A single turn carries every row of the set below to another of its rows. Some are shown first; where does it send the rows asked next?
k12: -1.94 -1.46 +3.53 +1.99 -1.20 +1.66 +2.86 +1.18 -2.05 +3.86 -2.11 +0.35 +2.28 -0.80 -4.65 -1.20 +3.29 -1.47 +0.32 +0.24 +3.14
k188: -3.45 -0.93 +3.66 +2.65 -0.70 -0.48 +1.10 +1.52 -1.85 -2.39 +1.04 -0.76 +0.47 +2.28 -4.98 -1.36 +1.79 +0.32 -3.01 +0.43 +1.90
k677: +0.14 -0.12 -0.34 -0.26 -0.32 -1.41 +0.47 -0.28 +0.22 +0.25 +0.85 -2.15 +5.53 -1.91 -2.10 -2.19 +3.67 -2.52 -1.32 +3.01 +1.53
k604: +0.59 -0.32 -0.71 -0.64 -1.98 +1.08 +4.18 +0.48 +0.19 +2.09 +1.04 +0.41 +3.21 -1.30 -1.36 -1.68 +2.40 -3.56 +0.09 +2.13 +1.06
k101: +0.84 +0.56 -1.05 -0.31 -1.87 -0.04 +2.67 +0.17 +0.00 +1.12 +1.07 -1.78 +3.74 -0.82 +0.06 -1.34 +3.35 -3.57 -1.16 +2.61 +1.98
k401: -0.68 -0.79 -1.12 -0.98 -0.52 -1.01 +0.72 -0.06 +0.50 +0.17 +0.56 -0.99 +5.29 -1.74 -2.25 -2.39 +2.53 -3.51 -1.03 +1.43 -0.13
k708: -1.30 -1.04 -0.94 -0.65 +0.72 -1.66 -0.08 +0.08 +0.73 +1.98 +0.00 -2.98 +3.77 -0.62 -3.10 -1.48 +2.53 -3.22 +0.10 +2.68 +1.40
k504: -2.07 -1.04 +3.39 +1.68 -1.03 -0.53 +0.99 +1.65 -1.59 -3.05 +0.82 -0.09 +0.11 +2.91 -5.12 -0.83 +1.43 -0.36 -2.65 -0.08 +1.41
k959: -0.53 -0.50 +1.60 +0.25 +0.73 -1.68 +0.44 +0.91 -0.63 +2.16 -0.49 -3.16 +3.00 -2.92 -4.52 -2.67 +2.21 -3.14 +0.69 +1.93 +1.96
k964: -1.61 -2.71 +1.80 +2.48 -2.57 +0.31 -0.49 -1.22 -2.73 -0.47 -1.33 +0.03 -0.73 +0.81 -4.01 -2.77 +2.96 -2.18 -3.67 -0.99 +2.08
k788: -2.27 -0.85 +2.76 +3.86 -0.77 +0.32 +1.93 +0.34 -1.97 -3.08 +0.14 -1.06 +1.83 +0.76 -3.23 -2.45 +3.62 -0.08 -4.87 +0.50 +1.15
k515: -1.83 -3.31 +1.36 +1.72 -2.83 +1.40 +0.75 -1.31 -1.98 +0.03 -0.19 +1.90 -0.64 +2.20 -3.67 -1.79 +2.96 -1.92 -2.83 -0.52 +1.84
k296: -3.78 -1.19 +4.07 +3.59 +0.24 +0.39 +1.43 +1.10 -1.52 -1.48 +0.71 -0.98 +1.44 +2.02 -4.67 -1.34 +3.34 +0.81 -2.61 +1.09 +1.95
k796: -0.38 +0.69 +0.48 -0.24 -0.87 -0.29 +2.31 +1.20 -0.05 +3.01 +1.05 -2.77 +2.17 +0.38 -0.95 -0.13 +2.80 -3.37 +1.16 +2.95 +3.10
k164: -1.50 -1.10 +1.92 +3.19 -1.59 +1.17 +3.62 +0.75 -1.88 -2.53 +0.87 -0.95 -0.42 +2.50 -1.40 -1.76 +2.96 -1.35 -4.34 +0.17 +1.40
k782: -2.99 -2.03 +2.43 +2.70 -3.06 +2.02 +0.77 -0.40 -2.41 +1.35 -0.79 +2.28 +0.15 +1.62 -4.10 -1.11 +3.20 -0.85 -2.07 -0.05 +2.59
k564: -0.92 -0.54 -1.93 -0.51 -0.73 -0.49 +1.46 -0.25 +0.81 +1.57 +0.16 -1.12 +5.41 -1.07 -1.92 -1.41 +3.17 -2.86 -0.92 +2.83 +0.84
k858: -2.07 -0.41 +3.03 +2.11 -1.97 +0.31 +1.78 +1.59 -1.70 -3.33 +0.70 +1.24 +1.82 +1.87 -4.54 -0.89 +2.02 +0.32 -3.47 +0.25 +1.00
k624: -0.90 +0.95 -1.39 +0.31 -1.71 +0.30 +2.65 +0.84 -0.13 +2.95 -0.52 -1.87 +4.12 -1.08 -0.60 -0.78 +3.01 -3.36 -0.48 +2.55 +1.99
k183: -1.29 -0.09 +1.25 -0.22 +0.70 -1.62 +0.01 +0.71 +0.29 +2.14 +0.83 -3.10 +3.95 -0.71 -3.22 -1.04 +3.15 -2.42 +0.84 +3.29 +2.66
k193: -2.97 -0.29 +3.24 +2.84 -1.68 +0.22 +2.55 +2.03 -2.10 -1.38 +1.05 -0.83 -1.06 +3.07 -3.34 -0.80 +1.46 -0.51 -2.69 +0.14 +2.46
k177: -1.64 -0.41 +0.66 -0.42 +0.76 -2.03 -0.55 +0.83 -0.04 +1.79 -0.12 -3.22 +3.67 -1.54 -3.63 -1.62 +2.01 -3.61 +0.65 +1.47 +1.20
k700: -0.46 -2.38 +2.94 +2.08 -0.22 -0.59 +0.79 +0.02 -2.51 +1.24 -3.07 -2.03 +2.01 -2.29 -5.12 -3.37 +3.15 -2.60 -1.79 -0.68 +2.32
k910: -2.58 -0.64 +2.54 +2.88 -1.76 -0.02 +1.75 +0.85 -1.85 -3.48 +0.98 +0.10 +1.71 +1.32 -3.97 -2.08 +2.22 +0.25 -4.61 +0.23 +1.26
k461: -1.65 +0.79 +2.98 +2.89 -2.95 +0.77 +2.72 +2.05 -2.61 -2.68 -0.05 +0.42 +0.79 +1.54 -3.19 -0.77 +1.91 -0.47 -3.70 -0.26 +1.82
k321: -2.96 -1.41 +3.30 +2.93 -0.53 +1.01 +3.19 +1.35 -1.40 -0.91 +1.28 -0.80 -0.98 +3.74 -2.87 -0.51 +2.78 -0.56 -1.98 +0.75 +1.98
k160: -0.63 +0.70 -1.11 -0.41 -2.13 +0.77 +3.24 +0.93 -0.15 +2.11 +0.52 -0.42 +4.22 -1.08 -0.26 -0.89 +2.43 -3.91 -0.27 +1.42 +0.81
k678: -1.21 +0.44 -0.51 -0.05 -0.28 -1.03 +1.39 +1.12 -0.21 +3.42 -0.77 -3.79 +2.45 -0.51 -1.72 -0.79 +2.39 -3.85 +0.46 +2.41 +2.53
k50: -0.96 +0.75 +1.51 +0.39 -0.91 +0.45 +3.11 +1.93 -0.67 +4.02 -0.09 -1.55 +2.27 -1.68 -2.67 -1.00 +2.22 -3.07 +1.87 +2.29 +2.75
k225: +1.16 -4.24 +0.60 +0.29 -0.96 +0.15 +2.27 -1.26 -1.22 -0.10 -1.15 -0.07 +1.37 -0.38 -3.60 -3.55 +2.80 -3.77 -2.42 -1.00 +0.70
k391: -1.69 +0.22 +3.38 +2.41 -1.84 -0.13 +1.94 +2.31 -2.61 -2.29 +0.12 -1.13 -1.03 +2.51 -3.74 -0.56 +1.26 -1.16 -2.76 -0.49 +2.14
k744: -0.35 -3.24 +1.25 +0.31 -1.96 +2.30 +4.43 -0.05 -0.74 +2.34 -0.33 +2.40 +1.61 +1.03 -3.12 -1.30 +2.95 -2.62 -0.34 -0.02 +1.49
k721: -1.77 +1.15 +0.79 +0.13 -0.78 -0.22 +1.87 +1.96 -0.65 +3.72 -0.25 -2.72 +2.60 -0.75 -1.50 -0.26 +1.92 -3.92 +1.55 +1.55 +2.24
k485: -2.11 +0.00 +2.28 +2.95 -2.77 +0.76 +3.33 +1.42 -2.21 -2.56 +0.96 -0.04 +0.14 +2.08 -2.37 -1.44 +1.89 -0.69 -4.29 -0.03 +1.78
k480: +0.94 -1.57 -0.59 -0.81 -0.45 -1.02 +1.53 -0.46 +0.24 +0.10 +0.67 -1.14 +3.91 -2.64 -3.20 -3.40 +2.46 -3.60 -0.95 +1.72 +0.32
k235: -2.71 -1.42 +2.92 +3.45 -2.68 +1.02 -0.35 -0.42 -3.22 +0.89 -1.88 +0.38 +0.16 +0.22 -4.42 -1.88 +3.27 -1.14 -2.87 -0.55 +2.95

k678 moves to -> k624
k401 moves to -> k177
Now find these:
k858 moves to -> k504
k225 moves to -> k700
k788 moves to -> k296
k782 moves to -> k515
k480 moves to -> k959
k188 moves to -> k193
k677 moves to -> k183

